(in the rows, 128 means zero)
Each row of D is roughly a mix of the hidden directions of one of several groups.
D (136 x 10):
[[117  94 131  92 173 150 124  88 115 144]
 [118 103 129  82 165 147 119  84 132 153]
 [150  99  99 168 135 105 109  98  96 150]
 [183 152 114 116 100 120 152 119 160 155]
 [ 98 113 170 160 138 107 112 120 176 141]
 [136 164 106  83  84 114 111 143 129 154]
 [ 75 158 146 126 144 102 170 110 134 135]
 [122 173 124 140 137 191 155 131 130 114]
 [149 160 113 151 118 160 127 121 189 121]
 [ 88 132 128 154 110 162  78 153 145 133]
 [137 137 116 106 103 140 156 149  76  86]
 [119  87 159  92 141  78 143 143 122 139]
 [128 114 132 114 115  90  83  88 153 158]
 [ 96 152  91  94  96 136 117  98 146 153]
 [130 151 129 129 100 125 164 147  90  76]
 [104 101 110 146 147 144  92  80 136 158]
 [164 100 113  78 152 124  96 124 103 116]
 [133 150 153 100 114 144 178 171 134 108]
 [112 124 109 153 131 109 125 130  96  61]
 [117 138 132 151 165 158 118 181  97 112]
 [123 118 129 151 157 117 100 112 170 180]
 [130 157 135 163 157 156 120 175  95 119]
 [ 69 143 143 162 117 134 153 162 122 141]
 [134 121 105 180 149 113 103  81 122 143]
 [145 109  98 175 139 111 108  89 105 150]
 [147 107 177 166 160 149 157 121 125 142]
 [ 97 123 121 136 165 131 173 179 132 133]
 [164 148 141 141 146 169 113 172 123 158]
 [119  94 132 102 177 147 132  81 131 144]
 [161 137  80  95 136 159 127 134  88 135]
 [141  99 126 100 127  67  95 110 132 141]
 [ 77 153 133 165 103 124 150 166 133 135]
 [ 93 137 120 156 109 170  83 139 155 129]
 [156 144 188 109 137 130 171 135 144 123]
 [164 115 128  90 128  81 120  84 122 126]
 [126 111 143 137 149 150 110  78 154 175]
 [188 118 129 103 110 146  81 136 128 133]
 [159 145 163 121 101 166 135 168 101 116]
 [152 134 106  60 120 116  96 127 120 140]
 [160 156 146 159 143 157 115 167 125 164]
 [173 156 117 122 145 136 184 113 117 109]
 [187 142 117  87 106 152 140 128 148 137]
 [108 155 121 140 144 142  97  66 150 120]
 [ 81 122 141 117 179 107 162 110 119 122]
 [132  87 145  96 135  66 121 137 128 138]
 [138 101 164 103 129  91 144 148  79 126]
 [158 143 148 134  82 142  88  86 130 126]
 [124 109 163 120  85 106 168 156 146 106]
 [125  87 107 142 135 137  97  87 118 172]
 [113 163 110 155 122 194 124 130 127 111]
 [ 97 109  75 157 131 135  89 110 123 144]
 [108 161 127 149 148 176 176 142 129 133]
 [130 157 125 139  95  88 159  89 143  99]
 [107  96 142 105 137  92 125 131  69 140]
 [100 125 175 142  97 101 145 118 149  90]
 [159  89 113 140 125 124 160 122  72 140]
 [128  93  95 159 135 115  88  99 112 159]
 [111 167  95 124 118 129 101  91 116  84]
 [174 121 112  84 137 123 107  81 133 123]
 [177 127 117 137  84 151  94 153 140 140]
 [138 161  78 172 123 156 116 103 125 131]
 [144  90 130 109 114  71  89 122 121 130]
 [160 149 168 159 116 134 133 161 155 161]
 [127 110 116 134 163 133  90 115 150 186]
 [166 160  80 165 118 136 111 107 138 123]
 [108 107  71 144 119 148 107  98 103 146]
 [183 133 141 100 112  96 116  90 145 123]
 [146 133 157 103  67 123 141  92 129 115]
 [146 154  81 121 168 154  99 105 116 137]
 [133 160 118 169  81 109 136 163 144 114]
 [176 114 157  94 112  92 136  98 120 117]
 [135 148 125 129  86  87 159  86 145 110]
 [158 168 136 131  74 119 117 165 126 139]
 [116  88 159  84 136  82 122 140 117 133]
 [127  95 166 124 148 124 106 135 166 176]
 [ 87 120 134 142 153 140 169 174 103 137]
 [ 87  90 136 105 143 148 117 151  99  91]
 [101 131 132 134 147 161 105  80 166 154]
 [ 95 127 114 152 149 159 163 175 107 116]
 [138 144 138 147 151 165 122 187  97 124]
 [201 138 150 131 121 120 123 109 156 128]
 [152 103 168  84 116  97 132 108 100 117]
 [104  96 118  94 152 143 136 161 133  80]
 [ 81 148 119 164 128  99 173 135 130 112]
 [123  93 140 125 190 123 154  99 112 117]
 [154  90 136  98 145 170  91 116 116 149]
 [ 59 127 124 137 125 141 138 164 107 144]
 [168 132  95 112 148 161 114 148 112 172]
 [123 144 178  74 133 139 131 111 142  99]
 [114  88 141 146 183 140 149  95 121 115]
 [100 137 125 133 165 148 181 169 130 129]
 [182 116 133  93 117 149  81 130 125 140]
 [160 139 133 113 112 101  94  81 161 146]
 [ 91  96 124 128 112  83 127  81 135 142]
 [107 112 138  77 173 132 130  92 111 143]
 [103 133  72 144 124 140 109  91  99 107]
 [158  84 110 134 121 126 149 117  74 150]
 [110 140 156  75 114 150 144 167 151 117]
 [127 158  95 166 112 181 111 117 137 112]
 [ 88 113 144 107 185 113 152 108 114 122]
 [144  96 142  91 144 169  94 124 106 155]
 [177 150 119 115 134 127 168  81 123 117]
 [105 166 137 147 146 111  90 123 176 109]
 [112 158  92 164 131 166 115 122 168 137]
 [156  75 131 150 138 116 134 127 107 176]
 [112 103 147 133 149 147 105 112 170 179]
 [ 84 161 116 142 126  89 171 116 139 116]
 [146 126  81 115 166 155 105 135 108 164]
 [100 113  67 148 117 128  87 126 116 138]
 [122 166 105 166 117 186 124 116 129 121]
 [141 153 137 107 107 114 160 178 115  89]
 [136 109 170 127 141 145 154 149 164 175]
 [ 96 121 179 153 115 102 127 113 167 110]
 [157 128 128 124 111 104 139 107 187 166]
 [112 106  70 144 118 146 105  99 103 149]
 [ 73 100 143 145 152 132 109 146  92 110]
 [110 141 135  75 160  95 152 111  99 137]
 [119 145  80  89 104  98  99 137 131 104]
 [ 59 118 138 112 133 160  98 133 126 134]
 [144 118 152  96 119  87 113  79 136 154]
 [132 166 146 112 116 119 161 171 132  84]
 [138  91 151 163 177 131 147 114 116  99]
 [ 81 126 126 159 119 170 107 166 143 127]
 [162 156 132 133  95 142  97  74 125 129]
 [122 147 166  68 124 143 130 109 133  95]
 [162 142 188 120 141 117 167 136 141 121]
 [104 118  88 145 169  99 113 100 147 154]
 [183 104 124 131 108 160  85 145 124 128]
 [135 149 146 121  80 122 160 127 101  81]
 [195 135 118 106 122  97 127 106 132 103]
 [186 155 107 119 110 124 149 123 156 160]
 [ 92 171 141 103 131 151 129 127 159  86]
 [166 130 102  94 111 133  91  87 150 122]
 [102 166 140 139 144 111  92 131 177 105]
 [ 95 161 136 155 116 116 169 113 168 149]
 [ 73 152 143 131 150 100 170 114 129 124]]

In each list below, one row fits none of the groups, and each other row fits one group, some only roughly. Which row is it?
- k887: [ 79  95 132 139 138 136 123 185 136 137]
- k954: [124 155 134 128  90 103 168 118 121  77]
- k953: [176 134 114  85  93 128 145 104 152 139]
- k333: [152 154 141 122 124  93 149 179 118  91]
- k145: [ 93 106 158 113 150 125 164 168  99 143]
- k799: [170 115  97 133  88 154  88 133 143 134]
- k80: [133 160 102 141 122 200 136 131 127 133]
- k409: [ 88 115 121 142 166 148  89 130  88 115]
- k751: [ 80 109 133 145 131 149 120 187 143 124]
- k396: [162 115 119  94 122 115  87 153  88 107]
 => k80
- k292: [151 148 139 125 116  90 156 173 111  90]
- k879: [ 80  93 128 142 145 125 130 183 125 136]
- k27: [159 130 184 129 142 127 169 143 151 148]
- k219: [152 153 148 127 121  90 152 174 122  92]
- k618: [154 160 146 169 102 100 147 111 151 157]
- k736: [132 136 156  84 116 166 179 141 123 125]
- k678: [ 93 101 153 155 158 147 143 162  95 119]
- k598: [136 134  88 159 144 176 116 144 160 152]
- k852: [105 106  81 104 139  95 131  83 139 123]
- k528: [154 145 148 120 119  90 154 173 116  91]
- k790: [173 140 116 113 111 109 104  71 117 121]
- k323: [162 138 138 117  83 162  89 147 123 154]
- k876: [171 121 117  68 136 121  98 107 125 135]
- k314: [183 140 125 110 118 114 120  86 167 127]
 => k598
- k509: [ 71 106 155 127 143 144 154 163 113 137]
- k848: [156  86 167 121 136 125 138 130 127 182]
- k861: [159 114 146 110 129  84 147 160  82 125]
- k400: [ 82 157 116 130 145 157 105  94 161 111]
- k547: [125 144  69 138 103 127 126 123  86  98]
- k421: [ 98 130 105 168 141  82 128  91 149 138]
- k717: [140 147 140 124  73 105 162 106 120  92]
- k152: [ 92 126 125 146 167 146 120 163  84 105]
- k19: [139 150 117  62 115 124 105 119 136 164]
- k360: [ 93 103  77 106 153 108 126  94 129 128]
- k218: [155  85 178 158 140 133 147 109 138 145]
 => k218
- k934: [103 109 119 147 164 102 112 110 177 156]
- k344: [159 145 135 115 105  96 150 157  90  90]
- k293: [158 120 119  90 123 122  85 148  86 102]
- k276: [116  87 134 162 152 161 134 167  98 121]
- k340: [ 88 106  77 124 170 125 111 123 111 120]
- k156: [109 117 133 115 183  99 157 103 103 106]
- k484: [ 92 133 151 190 118 137 158 142 143 131]
- k727: [111 118 158  95 140  65 149 139 115 125]
- k986: [121 152 139 140 145 138 107  59 154 135]
- k675: [104 150  84 143 130 139  91  79 130 123]
- k931: [ 85 126 133 157 167 141  92 138  92 118]
- k564: [170 144 144 110  90 157  98 156 120 151]
- k445: [ 91 117 104 136 138 161 104  79 140 156]
- k403: [125 110 120  98 103 134 156 191 107 122]
 => k727
- k12: [148 143 100 150 100 153  87  93 159 120]
- k231: [ 94 127 130 152 142 160 165 178 147 134]
- k889: [ 98 136 147 185 124 141 165 116 156 133]
- k951: [190 100 147 123 159 138 108 103 134 131]
- k346: [ 98  91 169  79 129 106 116 141 130 129]
- k669: [147 154 111 130 102 134  83  88 167 132]
- k684: [155 101 114 129 111 108 153 155  70 123]
- k734: [108 165 137  99 140  73 158 132 109 120]
- k532: [141 167 121 165  94 135 145 165 149 102]
- k89: [132  93 126 142 110 187  96 126 154 146]
- k505: [120  85 136 156 142 150 116 170  86 118]
 => k532
- k44: [123 123  83  93 172 159 108 124 115 107]
- k487: [144 120 121 150  89 174  91 138 151 155]
- k148: [ 67  87 136 137 131 109 118 117  98 113]
- k530: [106 106 138 151 159 151 160  87 158 150]
- k449: [107 134 150  80  97 124 167 161 136 111]
- k375: [146 146 126  99 108 156 176 110  94 102]
- k989: [ 82 152 101 153 101 104 141 159 121 101]
- k259: [151 113 186 124 144 128 166 139 154 152]
- k523: [137  89 149 157 157 134 125 102 142 179]
- k924: [115  84 124 121 153 176 111 104 152 152]
 => k449
- k591: [158 147 180 139 102 154 133 168 124 140]
- k386: [101 102 156 152 160 136 140 169  93 113]
- k320: [132 101 149 128 140 151 120 113 160 191]
- k707: [ 97 134  74 142 123 125  85 108 114 104]
- k904: [178 102 118 114 126 146 153 156  84 122]
- k115: [ 71  90 150 122 130 123 119 128 107  92]
- k636: [163  94 115 127 110 113 155 154  77 140]
- k903: [147 148 149 108  87 144 150 134  90  88]
- k8: [184 163 107 129 130 144 136 131 148 168]
- k661: [198 107 131 115 147 134 113  98 132 123]
- k663: [120 171  93 124 103 119 130 148 111  77]
 => k904
- k831: [149 116 123 160  96 177  96 137 156 142]
- k996: [ 77 109 135 142 144 136 120 186 136 135]
- k973: [ 77  80 136 100 125 127 129 140 120  92]
- k93: [ 92 127 145 181 161 127 106 160 113 124]
- k222: [162  96  96 149 168 125 122 109 119 167]
- k72: [ 96 112 140 105  98 102 148  94 131  82]
- k703: [137 109 172 131 150 132 124 122 171 177]
- k586: [ 83  95 133 173 151 147 147 146 107 125]
- k520: [137 108 143 103 154  84 179 143 113 142]
- k161: [ 72 130 143 118 116 179 106 117 146 124]
- k10: [ 91 111 105 100 137 133 115 111  83  88]
- k742: [152 148 181 150 115 153 128 173 130 135]
 => k222
- k510: [159  89  98 147 118 107 136 117  78 141]
- k192: [131 104  96 167 141  92  83 111 114 137]
- k760: [118  90 123 150 121 155  94  84 136 162]
- k436: [116 113  97 144 174 113 104 115 160 167]
- k955: [149 125 140 122  84 131  69  97 134 113]
- k652: [179 175 126 145 145 162 123 149 136 138]
- k26: [ 68 116 135 121 130 179 106 117 137 135]
- k337: [137  95 112  89 135 163  87 109  97 127]
- k858: [175 141 129 111  89 116 159 122 167 147]
- k534: [165 111 147 118 135  82 155 159  94 132]
- k303: [109 139 110 156 128  76 131  80 150 139]
- k468: [ 98 166 147  96 120 151 129 140 177 110]
- k452: [ 94 129 133 152 146 157 142 186 154 131]
- k107: [166 146 153 131 123 174 125 168  99 143]
- k301: [112 110  78 118 162 102 121  85 140 129]
 => k760
- k589: [111 134 110 150 123  74 136  79 151 137]
- k270: [167 114 162 127 127  92 157 174 121 123]
- k30: [168 155 154 151  96 114 148 121 154 163]
- k395: [ 76 101 133 142 145 133 121 183 139 129]
- k569: [ 99 115 138 156 152  97 112  99 178 139]
- k866: [ 85 138 118 147 121 175 101 109 165 134]
- k388: [ 93 130 109 135 136 151  92  73 149 141]
- k205: [175 129 127  81 117 176 122 143 124 135]
- k981: [137 117 150 113 136 182 119 178 102 124]
- k709: [188 136 130 117 130 162  85 147 119 124]
- k807: [157 127 139  98 100 131 176 164  98 118]
- k129: [161 118 143 113 136  78 148 164  94 118]
 => k709
